(in the rows, 128 means zero)
Each path is a new rotation, seen through one point. The rows after it are directions, each followed by how far the rotation turns it, in deg/step (0 if it stays put).
Each turn is a multiple of 5 degrees from 10 to 175, or 0.
Each row of a path follows its step; steps can be skipped.
Path 1:
step 0: [129 121 124 107 142 142 134 135 125 133 131 129 124 136 121 107 123 129
 118 126 129 128 126 125 127 128 129 126 130 122 127 136 120 124 117 116
 139 135 115 142 121 123 129 111 135 140]
step 1: [140 114 129 121 120 126 128 140 139 126 121 129 124 124 122 113 130 127
 109 140 128 129 134 126 123 138 136 113 115 112 119 135 129 121 120 132
 135 122 142 132 123 119 138 126 127 132]
step 2: [124 129 133 134 120 120 127 150 130 103 122 131 125 137 125 127 133 119
 112 131 136 126 124 121 111 133 132 142 123 135 121 141 131 126 125 129
 138 122 122 139 132 118 124 131 129 126]
step 3: [124 129 119 122 128 119 115 144 139 124 124 142 142 123 122 124 123 132
 135 127 124 126 130 110 132 120 119 138 126 136 128 135 140 115 128 134
 133 122 127 148 113 127 126 139 128 129]
step 4: [144 125 116 118 139 132 116 137 131 127 131 127 140 129 118 132 127 124
 132 102 126 137 132 122 127 114 137 136 129 131 122 126 120 123 129 133
 146 124 135 131 129 116 135 121 137 123]
step 5: [131 131 134 116 131 130 121 139 132 132 122 130 122 143 101 119 126 129
 127 120 124 128 135 123 129 120 136 130 123 125 130 126 127 140 119 132
 119 129 126 121 118 115 135 124 143 149]
step 7: [113 132 126 124 122 121 135 138 115 110 128 137 122 122 131 113 119 118
 121 116 134 139 127 112 116 121 126 133 128 113 128 131 128 121 142 132
 124 120 128 132 130 128 128 139 138 135]
step 8: [117 142 114 130 122 115 119 129 135 127 131 143 138 132 127 121 125 117
 126 114 136 128 147 136 129 120 136 123 124 126 122 131 133 105 130 129
 134 136 128 132 117 133 131 135 133 132]
step 9: [123 130 127 130 117 122 108 133 132 132 138 120 118 149 128 127 129 123
 141 112 120 122 131 134 126 115 134 126 121 127 136 126 121 118 132 126
 142 111 136 132 133 118 132 129 136 131]
Speeds:
[126 130 126 124 127 131 129 126 126 125 129 125 130 124 131 127 125 129
 129 132 128 127 129 125 129 127 125 132 126 132 128 130 128 130 131 132
 130 124 125 130 131 131 127 129 126 132]  95
[127 127 129 126 130 124 130 124 127 131 127 122 128 128 129 127 130 132
 130 125 133 127 126 126 129 128 130 127 125 129 128 127 125 132 122 131
 130 128 130 130 125 128 127 128 132 129]  70
[126 127 126 132 127 125 126 126 127 130 123 129 129 130 131 125 126 129
 127 128 132 129 130 130 124 134 130 132 128 125 129 129 131 127 133 132
 130 126 128 129 125 128 125 126 126 127]  65
Path 2:
step 0: [130 126 125 126 126 126 132 126 125 132 142 128 123 133 120 125 123 119
 125 120 133 123 128 122 113 134 137 120 129 117 121 120 123 131 126 123
 130 147 112 143 120 132 132 135 109 118]
step 1: [141 133 142 127 122 127 117 128 118 118 118 133 111 133 134 127 128 131
 135 123 141 126 133 144 131 136 138 116 134 134 140 134 136 130 131 131
 127 127 142 128 121 130 129 118 134 126]
step 2: [122 126 134 131 130 126 133 126 129 132 110 121 133 117 121 134 134 132
 125 130 129 132 120 134 133 131 118 138 113 140 129 116 120 125 143 120
 128 129 122 127 139 122 144 135 142 120]
step 4: [123 134 143 126 125 142 138 126 132 124 130 120 128 133 129 116 129 122
 118 126 128 110 121 122 128 128 142 135 125 109 130 138 142 125 122 125
 131 128 135 119 133 134 124 116 129 127]
step 5: [132 130 124 140 128 118 118 142 124 129 136 138 125 120 120 121 135 138
 133 133 137 133 122 133 127 121 132 132 120 116 123 122 127 134 147 123
 128 135 128 135 128 119 107 132 138 127]
step 6: [131 131 123 125 138 134 115 133 133 128 129 125 113 135 132 130 131 135
 137 133 123 128 122 120 115 141 129 133 130 146 128 122 116 125 122 135
 126 112 128 142 132 129 136 125 118 118]
step 7: [124 136 130 119 127 123 133 121 139 131 106 127 137 128 139 137 123 124
 137 138 140 131 127 124 143 119 127 121 127 121 138 135 126 124 124 136
 127 116 122 121 132 130 128 119 132 142]
step 8: [120 121 118 130 133 120 140 115 127 124 138 116 143 130 122 120 139 122
 130 135 121 130 126 123 133 126 130 139 132 127 116 121 135 129 124 119
 121 134 129 122 112 113 125 140 129 128]
step 9: [138 127 129 126 130 140 129 146 130 129 141 133 120 118 131 126 121 127
 126 115 113 138 135 132 134 124 131 127 142 125 131 139 131 123 117 136
 140 129 133 140 118 126 118 127 123 121]
Speeds:
[130 126 129 129 128 129 127 128 124 128 127 132 121 127 129 127 127 133
 133 127 128 127 125 129 130 126 127 127 128 125 124 127 125 125 133 127
 127 127 131 129 128 128 133 126 124 127]  80
Path 3:
step 0: [119 126 130 132 127 119 119 129 117 116 132 113 117 144 143 126 133 118
 132 121 140 139 128 139 144 126 136 127 124 134 126 122 121 130 133 132
 129 124 115 112 134 135 121 128 124 129]
step 1: [131 140 122 133 134 141 123 124 117 112 131 120 120 133 129 127 133 123
 129 135 135 125 115 136 137 128 141 132 132 122 141 137 127 141 137 133
 132 133 124 125 113 118 148 127 130 133]
step 2: [136 132 127 130 127 124 123 136 109 137 127 130 136 135 129 135 133 136
 118 130 124 130 105 113 131 124 134 132 119 135 139 133 135 131 122 120
 119 131 127 133 133 110 139 126 141 126]
step 3: [126 124 125 118 119 119 122 139 130 134 133 119 139 145 147 124 139 128
 127 121 145 137 123 123 130 139 130 125 126 136 132 135 133 129 131 117
 118 140 130 132 134 132 115 132 124 118]
step 4: [130 144 123 132 134 131 127 137 141 122 135 123 129 131 144 122 123 138
 133 139 134 143 133 135 126 149 139 116 134 128 123 136 125 135 134 131
 135 143 126 120 121 128 137 138 130 130]
step 5: [138 143 125 126 141 123 126 131 110 129 125 140 125 133 124 135 124 135
 106 132 126 132 138 123 124 123 138 121 139 130 115 129 133 133 125 138
 124 135 129 127 126 121 137 142 141 131]
step 6: [129 118 119 111 122 122 128 135 111 145 124 133 136 139 120 128 138 132
 119 121 126 124 124 129 120 128 126 125 134 134 121 125 138 140 138 138
 122 143 130 124 116 131 115 124 121 125]
step 7: [123 124 136 138 119 119 135 139 130 128 139 127 132 131 130 125 136 132
 133 131 101 135 124 137 135 148 124 120 132 134 125 129 122 140 135 135
 127 136 125 123 124 132 124 130 110 125]
step 9: [124 123 104 128 119 128 126 125 104 125 125 137 111 142 122 125 135 131
 127 128 137 129 123 132 132 123 131 134 133 123 133 119 130 128 125 128
 126 132 134 110 120 126 133 116 130 135]
Speeds:
[126 125 130 121 132 127 131 132 129 131 125 128 126 127 126 128 127 129
 128 126 124 129 133 128 128 131 129 130 130 129 126 128 127 127 127 133
 127 129 130 128 127 125 128 131 124 132]  40
[128 132 126 127 128 128 127 128 130 123 129 128 125 126 124 127 127 131
 127 126 133 127 132 133 132 129 129 128 125 131 126 126 126 125 129 127
 129 130 126 124 132 130 132 131 129 129]  90
[132 125 129 127 127 130 129 129 123 123 132 126 129 127 125 129 128 125
 132 132 126 124 127 130 127 130 129 130 123 129 128 128 133 132 129 128
 126 126 126 128 131 127 126 132 126 129]  60
[125 129 129 129 129 127 129 130 124 128 127 129 130 121 127 131 127 126
 125 123 130 124 127 130 129 128 130 126 131 126 130 125 132 129 134 128
 127 127 128 128 124 125 129 126 131 129]  85
Path 4:
step 0: [125 134 129 128 122 122 140 113 128 131 126 135 118 125 123 140 140 121
 125 121 111 131 120 133 129 110 118 118 123 129 131 127 135 127 130 125
 126 132 130 126 150 112 133 121 140 135]
step 1: [124 132 141 120 125 131 142 125 131 144 124 136 128 136 148 124 132 132
 130 136 137 129 122 132 141 124 124 118 111 131 117 131 133 132 121 130
 124 124 143 140 137 127 137 117 135 124]
step 2: [131 133 138 128 108 125 124 137 132 118 129 138 129 120 153 136 124 115
 120 140 122 131 138 129 135 122 114 122 127 119 118 131 123 118 125 127
 118 128 134 128 128 128 125 129 119 121]
step 3: [132 130 123 131 124 118 140 122 143 126 134 136 118 118 126 144 130 122
 120 125 120 123 127 120 143 129 135 133 126 114 135 126 128 121 129 138
 129 112 145 131 127 117 124 125 119 113]
step 4: [140 118 141 138 134 121 136 117 129 134 124 134 127 134 124 141 131 130
 116 130 111 136 132 137 137 110 139 120 113 118 134 137 124 128 125 131
 132 125 123 133 137 129 128 128 139 128]
step 5: [125 129 137 109 120 134 145 137 134 140 117 118 121 128 142 136 140 136
 112 133 122 130 141 128 136 122 127 126 120 140 132 131 130 121 127 124
 126 131 121 134 132 126 130 114 135 121]
step 6: [131 127 130 124 123 137 134 126 132 125 124 125 130 122 165 129 144 120
 126 121 112 112 129 131 122 119 129 124 132 122 121 125 123 129 132 135
 126 125 139 131 132 127 122 131 123 124]
step 8: [131 141 141 125 125 110 136 121 119 138 128 130 138 134 122 142 144 121
 116 129 122 122 131 123 135 115 125 130 109 122 134 135 127 124 126 125
 119 117 121 127 123 122 122 136 127 132]
step 9: [135 124 133 112 114 130 143 132 138 145 138 141 121 122 134 131 138 133
 122 125 118 127 126 135 121 124 116 132 107 129 130 122 134 140 130 136
 130 129 116 127 133 118 130 128 134 121]
Speeds:
[127 127 129 130 129 132 125 130 131 127 132 127 127 128 130 127 128 126
 126 121 129 131 130 122 130 124 128 132 128 129 126 128 128 127 128 129
 128 130 131 127 129 130 131 132 124 127]  90
Path 5:
step 0: [122 128 123 139 128 127 139 141 128 146 120 131 128 119 124 114 135 125
 129 132  99 122 131 131 122 123 129 122 125 132 113 125 126 118 119 121
 113 136 133 128 130 136 139 122 130 129]
step 1: [124 132 122 127 133 128 125 134 128 133 141 134 131 137 139 124 108 152
 121 134 131 120 125 135 118 124 135 144 128 140 141 114 125 124 125 115
 122 126 116 134 128 122 132 123 138 133]
step 2: [132 140 112 122 133 134 149 111 131 109 111 126 125 134 130 140 121 132
 129 121 127 128 134 131 117 133 133 116 133 128 146 135 130 123 129 134
 133 128 130 133 127 115 131 129 133 132]
step 3: [126 125 137 138 122 120 138 128 121 135 115 126 122 137 102 131 135 134
 118 120 114 137 134 134 119 121 132 128 114 134 123 137 135 137 122 128
 132 122 132 129 133 136 131 144 117 130]
step 4: [122 126 139 120 127 125 119 125 108 128 120 137 127 120 129 123 131 136
 120 133 138 119 130 131 137 125 127 141 137 151 136 126 122 130 123 116
 126 133 120 125 133 134 106 137 124 136]
step 5: [118 126 111 117 145 135 125 117 118 130 126 127 130 111 135 119 134 122
 130 128 116 126 140 107 118 132 130 110 129 127 134 132 130 128 126 132
 138 138 123 127 131 125 123 116 131 134]
step 6: [127 125 133 136 123 127 123 114 128 144 132 116 145 135 127 127 128 132
 116 138 114 137 128 133 110 124 126 133 111 118 134 118 126 128 132 128
 138 129 134 132 142 141 134 123 133 118]
step 7: [134 140 130 123 113 118 131 122 133 139 121 133 147 127 136 129 123 126
 131 126 134 113 123 150 131 131 127 129 134 142 142 129 117 119 125 127
 126 132 141 135 129 119 121 125 115 124]
step 9: [126 117 128 134 129 126 118 128 133 120 112 117 125 129 128 140 142 141
 112 139 135 125 129 132 117 111 129 134 134 118 133 129 126 126 124 123
 127 117 125 127 128 152 126 133 140 133]
Speeds:
[128 127 126 128 133 132 130 125 130 128 129 124 132 126 132 128 126 129
 127 126 130 127 129 129 125 125 125 127 128 126 125 127 129 128 131 127
 131 124 123 133 131 126 129 132 128 126]  90
[130 127 128 130 129 130 132 126 133 127 125 128 130 128 126 126 133 132
 126 128 127 131 127 126 126 130 125 128 127 125 127 125 125 129 129 128
 127 130 131 127 125 135 131 130 124 129]  115
[130 127 126 127 124 130 128 129 127 131 134 129 123 130 128 126 128 127
 127 128 127 130 129 127 123 130 124 126 123 129 127 133 126 128 126 130
 125 124 124 130 128 130 129 126 125 130]  140
[130 130 129 129 130 129 128 128 128 130 121 128 125 131 124 131 128 128
 125 129 132 125 124 128 129 132 129 127 126 128 124 127 128 128 126 129
 132 122 128 130 125 126 125 126 125 129]  70
Path 6:
step 0: [146 144 121 136 132 119 118 139 127 146 125 127 130 130 127 130 110 122
 129 139 120 135 126 109 134 124 136 125 108 127 127 120 135 121 121 118
 128 126 116 130 125 130 127 126 123 124]
step 1: [137 138 127 135 132 122 124 133 125 141 122 125 135 123 117 121 124 117
 129 119 129 134 109 120 148 119 146 117 130 129 127 121 137 124 133 118
 137 124 133 126 138 131 112 131 133 138]
step 2: [143 135 134 127 131 111 134 135 121 129 129 136 137 124 128 118 134 117
 117 133 129 133 121 133 133 124 130 128 128 134 151 118 144 129 137 128
 135 138 120 132 136 134 109 134 124 122]
step 3: [135 134 119 125 127 124 134 135 104 123 133 127 140 126 120 127 130 121
 142 128 124 132 115 125 134 117 123 123 140 133 146 137 138 136 140 129
 116 133 117 143 130 124 125 129 127 132]
step 4: [130 143 129 145 129 123 135 129 125 121 137 128 122 128 115 123 121 121
 131 134 114 129 129 121 127 115 123 136 126 128 139 117 128 121 130 121
 109 146 111 140 127 119 125 125 139 135]
step 5: [148 129 132 133 133 134 116 132 124 133 131 125 122 123 120 128 134 129
 149 134 120 122 125 110 133 118 126 129 116 130 129 124 131 107 129 126
 121 132 126 139 121 135 118 136 135 144]
step 7: [130 123 133 134 122 122 129 129 116 141 126 138 130 141 125 120 151 116
 144 143 123 133 125 123 127 126 130 123 129 133 139 131 126 131 126 125
 125 131 127 125 146 141 112 141 123 124]
step 8: [126 135 126 123 118 122 139 139 119 134 134 134 132 129 121 137 126 103
 132 148 126 126 126 114 118 136 135 120 140 135 135 137 118 134 130 121
 123 141 117 130 125 127 117 131 127 133]
step 9: [119 135 132 127 108 123 107 141 122 134 124 131 123 127 114 131 128 122
 131 141 118 132 125 123 133 128 136 128 129 133 136 119 118 132 122 128
 111 126 118 139 124 123 114 121 138 138]
Speeds:
[133 132 123 130 128 129 127 128 127 129 129 131 127 132 129 127 131 129
 127 128 125 125 128 127 129 127 126 130 124 125 124 128 126 125 127 130
 131 128 133 130 126 123 129 124 130 129]  65
[123 130 128 135 129 128 129 127 128 131 126 130 127 128 129 128 131 128
 129 125 125 129 130 135 129 127 131 129 130 127 127 125 128 126 130 124
 123 129 132 126 132 126 127 129 128 129]  130
[128 129 128 133 126 127 128 127 126 129 127 131 125 125 123 130 123 126
 128 129 126 128 134 125 127 131 127 127 128 130 129 130 127 130 131 127
 127 125 128 130 126 129 136 128 132 129]  80
Path 7:
step 0: [122 130 117 129 127 131 113 133 131 120 122 116 124 135 127 124 135 148
 129 116 136 119 115 138 148 132 136 113 136 145 122 130 127 127 119 120
 120 125 138 124 126 126 119 121 120 121]
step 1: [129 141 132 133 141 137 132 124 122 135 125 130 122 126 112 129 134 129
 144 127 151 130 118 135 127 125 121 132 127 122 123 117 136 118 146 123
 112 130 113 124 126 134 127 141 135 132]
step 3: [133 111 128 110 124 122 138 109 139 126 135 136 145 115 123 141 136 122
 119 130 127 135 118 113 121 131 121 129 136 126 134 124 135 128 129 127
 128 125 138 128 115 131 128 134 130 143]
step 4: [136 125 140 126 123 125 120 136 125 133 141 119 126 123 136 117 119 127
 126 130 110 123 127 131 120 138 117 138 135 129 131 107 119 137 110 123
 126 121 127 130 122 132 144 116 129 116]
step 5: [137 130 100 123 133 127 138 130 120 126 132 122 136 139 133 119 126 132
 117 142 132 135 127 128 135 124 108 129 133 129 124 132 135 114 125 133
 136 133 124 140 144 130 131 123 115 120]
step 6: [132 139 133 141 144 127 102 126 134 141 120 132 118 118 134 132 139 122
 124 129 118 130 138 139 130 136 135 131 127 139 124 138 134 116 138 136
 138 126 125 136 134 120 129 132 131 118]
step 7: [115 120 134 139 135 136 142 124 130 119 127 128 138 149 113 137 129 137
 138 131 117 134 135 136 122 129 138 118 115 124 135 128 119 127 143 144
 137 127 128 122 133 127 131 122 120 134]
step 8: [126 143 133 123 113 132 139 123 128 119 123 135 127 105 131 141 131 132
 134 108 134 116 131 119 128 129 137 120 130 117 131 131 113 132 118 134
 139 135 129 125 134 125 127 129 137 116]
step 9: [147 127 130 123 123 135 134 126 128 117 134 136 122 139 120 114 122 136
 123 132 130 115 129 119 125 120 145 141 123 138 120 124 116 138 125 118
 117 124 130 137 124 129 118 142 117 136]
Speeds:
[125 129 131 127 128 129 130 124 126 129 127 126 131 131 125 130 129 128
 128 128 126 129 127 127 124 126 128 127 133 128 132 128 125 127 123 125
 130 127 132 127 124 125 125 127 129 122]  85
[126 129 127 124 131 127 129 134 124 131 127 125 127 127 127 126 132 127
 128 129 124 126 128 126 126 127 130 125 129 129 126 128 129 123 128 125
 129 126 123 127 130 129 126 133 125 129]  80
